In the rows, 128 means zero.
First come named turns, each shown by rows before and after it. For each pair of rows after them, which turns, in which order, take the first row to the second? The first pair is done for you.
Piz (before -> after):
[120 139 113 120 182 134 107 132 113 127 157 147 108 117 145 138 140 141
 178  86 177  98 133 115 130 102 121 119 140 105 149 153 140  83 128 147
 146 137 127 164  83 131 119 116] -> [100 105 114  93 168 143 113 137 108 101 165 114 145 126 107 126 133 138
 166 101 155 143 148 138 130 132 129 161 117 108 101 161 114 148 124 172
 178 122 141 127 107 125  85 112]
[132 109 141 140 117 141 111 160 137 134  96 131 145  76 120 141 135  90
 159 177 120 127 149 157 169 125 156 157 142 149 103 119 130 140 134 111
 133 109 125  94 162 128 126 166] -> [142 124 139 156 129 134 102 156 144 149  98 152 128  73 138 145 134  84
 175 161 129  96 137 141 174 101 147 125 155 141 132 122 146 103 138 104
 116 114 116 121 140 127 152 164]
[129 156 110 145 138 117 107 110 117 111 187 163 141 136 121  95  97  71
 140  63 116 131  99 129 145  90 119  92 144 175 151 151  95 139 103 131
 127 107 137 122  97 132 145 126] -> [125 143 121 121 124 117 126 100 106  93 164 132 161 141  93 103  97  75
 116 105 103 172 116 161 132 113 128 143 131 190 117 139  74 173 105 132
 138  96 148  79 133 137 115 129]
[100  92 124 147 137 130 148 119 137 164 114 104 144 135 141 104 160 178
 158 112 114 131 161 102 155 162 121 143 112 137 138 144 182 154 109 132
 129 124 143 109 111 131 148 113] -> [106 106 135 148 127 129 157 117 136 159  97  99 136 137 139 115 162 182
 154 124 120 138 167 114 143 167 126 155 109 143 137 134 180 142 114 116
 132 126 141  97 123 132 146 113]
ditir (before -> after):
[142 176 108  86 124 147 180  94  91 107 146 120 139 184 118 168 150 107
 137 181 115 112 111 157 108 169 103 140  88 196  58 100  90 155 140 141
 190 169 120 105 151 137  87 122] -> [166 203 147  94 129 117 159  91 102 102 133 143  99 170 114 182 121 100
 109 214 138  99 102 164 105 148 121 154 124 185  73  88  91 128 164 112
 164 149 115 109 172 130  97 150]
[142 112 155 140  87 126 140 131 143 141  97 159 141 129 163 153 133 103
 143 127 153 105 144 144 129 105 111 135  97 115 139  99 134  84 145 120
 110 103 116  97 127 124 133 124] -> [133  97 136 131  92 159 165 119 133 140 104 140 156 143 156 144 161 120
 157 105 135 105 152 155 127 127 105 120  81 126 127 109 131  97 118 141
 124 115 118 105 118 144 129  94]
[132 131 137 111 144 150 132 105 133 156 137 111 120 145 139 120 147 137
 137 108 128  88 118 110 123 132 122  72 129 138 145 147 129 131  86 128
 106 129 119 171 104 166 113  89] -> [133 152 151 121 141 107  96 128 142 160 117 155 114 123 155 130 117 124
 128 133 149  95 107  87 135  95 120  94 152 127 166 126 136  96 134  93
  91 115 111 156 115 137 124 130]
[105 107 151 151 118 123 136 123 109 151  96 119 115 133 124 123 172 175
 120 152 116 120 139 134 121 159 151 148 135 123 149 129 170 110 134 144
 118 118 139  98 135 123 150 121] -> [105 110 145 157 113 114 131 130 116 152  94 124 119 131 127 129 168 166
 128 151 117 121 135 122 129 146 145 157 135 130 148 124 174 106 147 142
 122 122 141  91 138 104 153 127]
Lom (before -> after):
[119 111 141  92 106 144 147 125  99 109 139  99 135 157  97 120 136 127
 120 128  84 159 127 161 114 154 147 153 121 146  92 149 108 177 103 139
 135 148 163 117 142 181  97 113] -> [ 92 103 112 105 106 114 114 162 110 122 157 141 180 145 130 106 121 119
 145 101  92 180 115 105 143 128 125 172 114 123  99 149 130 183 145 141
 146 130 166 110 134 113 119 143]
[109 135 142 141 131  99 149 130 121 134  85 110 146 117 138 144 148 146
 118 158 132 151 135 127 106 140 127 189 133 131 124  98 136 121 160 108
 105 105 133  73 159 111 135 165] -> [118 134 151 142 134 107 158 124 113 135  78 102 133 120 132 151 145 148
 109 166 133 155 135 134  98 146 135 179 125 137 125 101 132 114 150 107
 104 108 130  78 163 122 130 158]
[149 145 115 109 131 145 142 138 107 108 153 130 122 133  88 103 116 103
 105 108 127 153 119 137 124 135 122 119 120 123 115 126 106 129 101 140
 157 137 118 147 144 143  96 126] -> [138 148 104 107 129 129 128 153 117 117 164 145 143 131 104  91 106  98
 117  97 125 166 109 119 137 127 115 127 127 109 118 123 122 129 117 135
 164 133 120 146 142 118 109 135]
Zuv (before -> after):
[118 150 167 122 108 117 125 103 108 102 130 136 129 136 147 127 142 123
 131 120 116 122  85 178 148 120 112 161  90 174 158 144 132 131 172 137
  97 129 107 139 160 130 126 142] -> [118 144 165 122 114 117 122  99 109  93 135 134 131 140 144 125 143 123
 127 122 117 124  81 178 155 124 116 167  94 173 159 149 132 135 175 136
  98 128 112 140 159 126 128 138]
[107  89 111 126 156 144 125 124 144 147 162 108 145 150 144  72 163 163
 148  94 117 115 145 102 165 153 127 128 127 112 129 151 170 174 107 149
 126 114 144 150  92 123 147  90] -> [107 102  84 125 150 147 122 129 136 147 170 129 172 138 158  75 161 135
 159  80 116 122 132  92 160 131 109 101 113 122 122 130 150 152 120 159
 153 141 130 144  79 103 139  99]
[135 131 121 144 129 108 130 131 152 122 143 143 102 124 115 122 127 132
 131 137 143  97 127 132 158 124 149 124 147 127 144 119 141 119 143 120
 115 118 130 135 114 133 114 115] -> [133 134 119 139 131 111 126 133 152 118 146 151 111 122 116 119 116 129
 136 129 139 103 129 126 163 122 148 123 141 117 149 116 141 122 146 125
 121 116 133 140 119 130 115 117]
Then:
Between the rows of a pair lie 2 to 3 turns.
[139 111 126 140 145 133 135 108 142 142 153 133 106  98 143 110 154 141
 146  82 148  93 140  99 127 111 132 114 140 115 160 135 158 113 105 146
 119 126 136 182  93 156 179 100] -> [139 104 157 107 132 110 104 121 149 113 162 123 111 107 100  94 110 127
 110 120 143 136 133 119 131 113 160 173 156  88 135 143 139 172 122 145
 124  91 145 167 134 153 153 125]
ditir Piz ditir
[107 137 157  94 105 156 189 111 138 130 105 117 104 101 101 151 212 122
 135 137 132 117 197 196  69 159 111 126 117 166 108  98 109 147  83 127
 150 111 114  80 136 178 131 136] -> [114 141 177 100 100 138 181 111 135 130 100 122  85  99  96 157 198 118
 125 151 142 115 189 197  69 154 121 135 127 163 119  91 108 134  89 112
 142 101 121  91 146 187 133 141]
ditir ditir ditir
[158 132 107 126 112 142 160 127 122  79 101 130 156 133 113 195 169 125
  93 127 148 138 114 170  85 159 112  95  67 160  74 141 108 143  74 148
 164 144 106  96 153 144 127 110] -> [171 125 156 154 134 137 152 115 143  98  88 117  96 136 115 178 171 173
  82 127 162  95 128 168 101 169 128  99 116 144 123 175 158 131  63 115
  96 120 116 151 139 173 167  95]
Piz Zuv
[127 106 122 101 122 112 101 131 136 113 140 118 167 128 114 110 103 118
 135 143 114 166 137 124 142 147 140 169 129 106 106 131 122 172 140 130
 147  89 149 112 141 106 106 151] -> [128 121 101  93 116 125 111 125 120 113 148 129 171 128 124 123 112  98
 148 130 110 162 131 124 132 133 133 137 114 119  97 118  92 158 132 149
 167 112 134 112 132 110  97 152]
ditir Zuv
[127 113 167 118 116 113 158 126 140 124  81  97 125 137 109 134 154 167
  98 176 131 156 161 155 121 176 138 200 129 122 107 114 136 158 143 104
 116 108 151  84 171 136 137 149] -> [ 94  93  88 129 131 131 148 152 137 149 137 130 181 133 162 109 183 156
 170  93 118 151 146 100 146 160  95 135 101 120 118 127 163 145 135 139
 158 138 144 103 114  99 163 115]
Piz ditir Piz
[148 117 100 132 119 106 124  93 151 174  89 156 134  72 182 118 140 149
 179 167 149 139 129 112 134 131 113 164 140  95 159 146 144 114 132 102
 105  90 143 150 112  98 147 132] -> [147 117 108 128 115 106 139  88 149 166  79 146 136  72 174 128 141 154
 178 185 150 143 138 124 122 135 118 175 135 112 151 136 135 119 137 102
 111  86 147 130 130 107 139 133]
Piz Piz Piz
[109 140 163 136 126 115  94 158 147 152 121 156 126 159 132 135 102 147
 120 134 119 130 121 122 161 132 117 147 148 101 161 141 170 103 144 116
 111 117 138 127 173 141 150 155] -> [ 93 118 138 115 119 136 104 156 139 137 138 131 164 169 123 117 120 152
 129 114  92 157 128 125 166 160 112 159 112 105 137 154 160 148 128 142
 142 123 148 110 166 142 132 131]
Piz Piz ditir
[116 119 135 127 117 156 182 104 117 122  99  94 119 136 107 163 160 167
 145 128  89 144 133 167 123 170 130 162  92 146 118 103 148 138 100 140
 118 129 138  80 122 129 129 109] -> [ 99 110 113 120 131 130 109 134 137 112 173 146 137 136 108 110 107 140
 153  77  94 154  91 121 164 129 124 149 128  85 134 136 160 171 125 158
 138 100 157 136  92  97 137 123]
ditir Piz Piz
[162 112 158 178 140 117 123 144 104 118  94 137  98 130 138 167 154 158
 122 139 158  83 140 153 112 113  92 124 148 132 145 105 153 129 147  62
  98 148 164 106 135 130 124 135] -> [159  90 144 167 146 147 149 131  98 117 110 108 105 142 126 150 180 170
 129 121 141  80 145 168 118 142  93 110 132 141 130 122 144 146 113  84
 113 153 167 116 120 150 110 105]
ditir ditir
[114 142 156 143 140 106 105 153 131 152 113 120 165 144 116 112 153 172
 134  95 116 133 146  73 122 136  87 126 127 118 171  86 156 105 141 128
  95 147 154 106 137 124 144 149] -> [117 147 151 142 137 102 116 150 131 148 108 108 165 140 119 122 154 171
 131 110 117 140 154  81 121 139  91 135 125 126 165  78 151 107 144 125
 100 146 155  90 146 126 140 150]
Piz Piz Piz
[125 145 112 123 153 136 130 107 134 137 141 120 111 134 105 126 139  98
 128 109 131 102 101 140 130 135 124  92 157 120 149 143 129 123 103 140
 135 128 128 171 134 132 132 110] -> [121 137 113 104 146 129 117 116 135 122 151 122 134 132  87 113 117  92
 115 126 118 135 102 151 137 140 132 126 153 108 139 139 117 153 116 143
 143 114 140 155 152 118 114 124]
ditir Piz ditir
[118 119 137 175 129  77 117 129 132 159 100 162 171  97 160 158 149 162
 157 151 101 117 142  91 135 127 115 152 136 139 133 100 182  97 156  63
 117 133  91  84 121  91 188 140] -> [116 113 138 162 124  85 132 129 131 146  89 147 182 102 141 167 156 164
 148 173  93 135 157 105 134 144 123 177 126 146 108  97 171 125 157  71
 122 124  96  64 139  96 169 144]
Piz Piz Piz
[136  97 102 125 129 131 107 149 107 147 125 139 157 130 170 127 140 148
 150  92 135 111 129 108 145 116 100 111 106 115 125 147 139 138 137 180
 129 125 151 150 106 128 139 109] -> [151 102 144 108 138 136 114 123 114 119 124 110 111 148 136 124 123 150
 120 115 137 105 138 143 131 130 139 131 126 103 119 156 122 165 116 180
 103 109 170 168 123 166 121 113]
ditir Piz
[154 118 126 136 143 165 129 157 130 128 114  89 133 135 113 105 143 142
 144  72 109 113 111 158  91 135 117 127 111 112 128 165 137 141 121 158
 140 126 130 160 121 155 128 105] -> [158 142 121 141 138 133  88 181 136 120 133 132 128 121 114 116 101 106
 142  84 122 122  83 134  98  88 117 131 130 100 135 143 124 131 160 153
 146 117 120 160 125 120 121 145]
ditir Piz Zuv
[142 113  94 139 103 144 152 141 103 118  95 151 130 100 122 117 140 166
 150 160 112 132  84  97 138  93  70  62 143 121 145 113 125  80 121 143
 106 167  97 139 113 149 166 134] -> [132 109 119 148 105 114 129 151 123 117  92 148 126  91 120 107 124 185
 134 177 123 135  90  87 152  94  90  97 163  97 155 129 148  90 140 122
  79 150 111 136 129 139 177 153]
ditir Zuv ditir
[ 86  97  84  98 131 150 136 134 123 138 165 136 158 139 132 106 125 125
 158  95 106 161 107 131 146 125 102  99 123 115 128 140 123 169 127 155
 157 137 123 125  88 116 143  99] -> [ 91  95  92  94 138 155 143 120 120 137 166 121 143 147 119  99 127 126
 155  94 107 153 111 147 139 135 120  95 128 111 131 146 122 174 104 156
 148 137 123 135  89 136 142  79]
ditir ditir ditir
[135 148 130 114  82 115 147 127 141 123  79  85 134 129 134 142 140 142
 106 172 119 139 148 140 101 144 129 147 136 124 129 118 141 145 158 134
  94 102 125  88 184  94 131 124] -> [152 157 122 135  97 119 153 125 140 144  89  98 107 135 152 141 156 143
 130 137 134  89 134 122 101 131 123  97 146 126 166 122 165  99 137 133
  75 114 109 134 152 105 163  99]
ditir ditir Piz
[132 178 140 148 133  97 130 126 130 133 130 125  91 108 122 142 110 111
 100 134 147 112 115 116 134  92 121 107 120 155 116 116 109  93 167  92
 140 193 106 152 141 127 135 117] -> [136 167 142 143 136 118 152 106 129 128 143  97  78 121 109 128 127 120
 102 120 139 100 117 135 127 112 129  88 109 160 108 129 102 107 131 110
 153 197 114 164 138 156 127  87]
ditir ditir
[118 136 151 159 181 130 151 110 162 137  86 109 102 127 134 126 113 169
 127 134 115  75 119 144 117 129 158 111 173 136 163 163 168 130 135  98
  75 134 115 164 108 183 161 114] -> [105 107 145 127 164 144 153 113 152 104 101  83 140 141 100 108 103 172
 114 144  90 125 133 162 120 167 166 163 151 127 119 170 138 210 128 120
 108 118 135 129 130 178 117 108]
Piz Piz
[128 132 159 133 150 143 107 120 143 141 144 120 117 142 118 104 131 129
 131 125 134 110 146 134 129 147 150 136 149 110 148 142 158 137 133 127
  90 114 127 162 120 157 138 110] -> [130 134 167 131 142 144 120 119 144 134 125 112 124 143 108 116 133 131
 122 148 126 120 153 144 121 156 148 159 143 124 135 134 152 141 131 118
  92 110 125 136 134 161 127 117]
Piz Piz
[109  99  76 181 114 156 136 151 106 134  69 138 165  87 157 178 160 131
 150 102 126 189 133  99  95 131 121 134  70 155  82 102 111 125 138  89
 171 192 119  74 135  85 107 156] -> [129 133 110 209 142 117  76 165 139 140 113 178  98  85 164 145 104 112
 145  69 165 124  94  67 119  71 140  90 151 111 150 130 139  91 151  68
 125 163 120 169 103  96 145 171]
ditir ditir Piz
[136 158 181 105 130  96  89 101 130  97 134 127 111 112 107 139  65  73
  96 177 157 163 110 135 142 108 139 142 126  91  97 120 128 149 134 142
 133  96 117 158 155 130  96 157] -> [106 131 116 114 133 120  95 123 115 117 173 141 169 115 145 115 105  74
 149 108 133 173 107  97 156 116  99  96  95  86 104 138 145 150 118 187
 175 127 112 166 113 109 113 117]
Piz Piz ditir
[150 139 154 141 129  96  87 137 151 128 144 167 112 132 120 134  88 134
 113 134 149 109 131 114 144 109 141 154 184 120 153 116 150 137 161 117
  91 106 147 159 137 117 140 139] -> [127 107  88 123 134 145 111 137 128 134 184 147 171 149 129 121 133 133
 161  82 109 127 131 106 144 133 113 117 139 138 129 122 131 166 121 167
 158 145 145 157 111 121 132  87]
Zuv ditir
[120 108 133 122 132 148 147 117 125 116 126 104 135 141 113 119 135 144
 119 121 113 149 142 148 121 169 139 141 112 143 109 151 121 160 113 148
 126 134 134 112 135 143 107 116] -> [109 125 113 130 129 114 108 138 131 119 130 156 164 132 131 125 111 109
 121 130 115 165 133 113 134 131 129 162 117 126 108 129 123 152 164 133
 137 121 124  96 143  90 110 149]
Zuv ditir ditir
[140 186 132 117 146 135  65 139 142 103 147 138  82 115 115  97  86  75
 141  83 168  88  98 154 130  64 157  80 139 101 142 129 120 129 175 104
 113 108 120 165  93 125 113 144] -> [134 157 129  81 137 174 109 115 124  79 143  78  97 140  75  91 109 105
 131  99 138 114 128 201 117 125 172 109  96 120  97 148  89 192 133 131
 141 109 138 134 111 161  82 111]
ditir ditir Piz
[142 137 114 152 114 168 135 125 130 137 146 140 153 128 150 115 152 151
 171 125 109 116 113 145 106 120 137 107  99 119 152 134 126 107 128 151
 129 142 108 129 115 142 136 107] -> [131 136 104 148 108 156 113 140 131 130 161 148 178 119 143 104 128 142
 176 121 107 133 105 133 117 113 135 131 111  98 141 135 127 132 147 152
 143 131 113 119 123 117 126 131]
ditir ditir Piz
[108 110 111 115 126 132 120 141 121 108 151 117 140 135 104 115 120 122
 127 132 125 157 125 135 121 142 132 140 122 119 107 121 112 162 118 143
 144 122 132 105 112 136 105 131] -> [129 139 117 119 119 120 121 136 118 109 138 135 124 123 103 135 111 101
 121 145 137 140 111 137 109 115 139 122 126 125 108 103  98 137 130 133
 146 134 113 102 116 134 101 152]
ditir Zuv Zuv
[113 125 119 136 117 142 123 140 131 143 147 153 175 130 139 140 125 119
 150 137 146 155 123  90 125  94  95 100 118 119 109 118 117 108 151 129
 162 141 116 130 131  80 137 170] -> [126 111 142 117 117 177 171 107 115 133 131  98 146 149 106 146 158 147
 139 146 129 142 146 138 102 134 112  99 106 140  95 134 101 127 103 136
 157 147 126 125 137 133 117 125]
Piz Piz ditir
